Families of rows that turns and mirrors carry onto each other, the same ones carrying the whole set onto itself: the rest of each named row's family, in list order
5 families of 8 rows
Rilos: [ 20  -7  15  11  -6 -10  15 -21 -12 -13  10   5  -5]
megag: [  6 -21   8   2   1 -25 -11   3 -13   2  14  21   9]
tur: [ 16  12   9  15   3   1  19  -7  10 -11  -3   9 -14]
tak: [  8 -10   0  -3  -5   7  15   7  10 -25  -4  -1 -13]
Sode: [-20  -1  14   7   2 -11  17  -2 -21   1   6  10 -11]
gaben: [  2  10  16  19  18 -17   8  13   4   1   8   6 -14]
Ruf: [ 11 -28   1  -7 -10 -13  -7  -2 -10 -10   8  19   9]
ded: [  5  17   0  -2   1 -20 -27 -17  13   8   0   8  10]
buf: [ 11 -14  11  13  -5  -6  -2  -2 -17   1  24  11  14]
nunan: [  8  23   6 -14   3  -8  -8 -22  13  -5 -14  -7  -6]
kadag: [  9  10  -7 -11 -10  -9 -23 -21  16  -3  -7   6  10]
Dimuf: [ -1  25  13  -8  16 -22 -16  -9   9   5  -6  -8  -6]
zif: [ -7  -4   3  -2  11  -8  -5  26  13 -10   4 -14 -10]
vizo: [-13  17  -2 -23   0  -5 -25  -2   7   1  -6   8   4]
ruz: [ 12 -25  10  -2 -10  -8  10  -7 -13 -22  11  -3  -4]
Sop: [ -8  24   0 -18   0  -4 -22 -10   8   3  -8  12   4]
gike: [ -6 -13   7   1  10 -10   3  27   4 -13   7  -4 -13]
fer: [ -1   6   0 -27  -1  -5 -14  -8  12 -14 -13 -15  -5]
mel: [-15  -8   8  -1  -9   1  21  -8 -19 -10   0   8 -10]
Kopip: [ 20 -16   4   1 -11 -10   0 -17  -8  -7   5  25   8]
fov: [ -5   5  -3 -10   3 -23 -34  -1  11   6   3   2  10]
Tasi: [  1  18  12  16  19 -15  -1  12  13   3   5  -4 -11]
Ludal: [ 10 -20   9   8  -8  -3  -2  -1 -17  -3  24   8  15]
vos: [-22 -11  10  -1  -3  -6  16   2 -21  -6   4   6 -10]
vib: [-12  22   1 -19   3  -8 -25  -4   7   5  -5  10   4]
tet: [ 15 -12  10  13  -8  -2   1  -8 -16  -1  22  12  14]
sapaf: [  3 -23  16   4   3 -22   2   6 -17 -11  19  -4  -4]
rase: [  1  16   6   0   5   7   1 -12   6  12  -6 -24   9]
Lam: [ 15  20   5  12   4   2  11  -8  19  -8  -6  -1 -11]
Filep: [ -6  13   8   1  11   0  -5  -2   3  16  -1 -27   9]
makem: [ -9  19  -3 -23  -3  -1 -22  -8   8  -1  -8  10   4]
boren: [ -9   8   7 -21  12 -19 -22   5   8  -4  -4 -16  -5]
Fakuv: [ 11  -6  22  17   7 -24   7  -8 -16  -2  18   4  -5]
lil: [ -2   7   2  -8   1  11   0  -8   6   5  -7 -28   9]
Dazu: [ -1  -3  -9 -19  -8 -11 -29  -6  14  -6  -3   0  10]
tisib: [  7  -2  -3  -6  -4   9   6   6  19 -22  -7 -11 -10]
Zabur: [ -8   4   4  -8   6   5  -6   2   4   9  -2 -30   9]
Teziz: [-13   2  12   7  -4  -4  22 -12 -19  -3   1  12 -11]
gav: [ 14 -17   8   9 -11   1   1  -6 -15  -5  21  10  14]
gub: [ 16  -8  11  10   0 -22  -5 -12 -11   5  11  27   8]

The rest of the family of fer: Rilos, nunan, Dimuf, ruz, sapaf, boren, Fakuv
The rest of the family of megag: Ruf, ded, kadag, Kopip, fov, Dazu, gub
The rest of the family of makem: buf, vizo, Sop, Ludal, vib, tet, gav

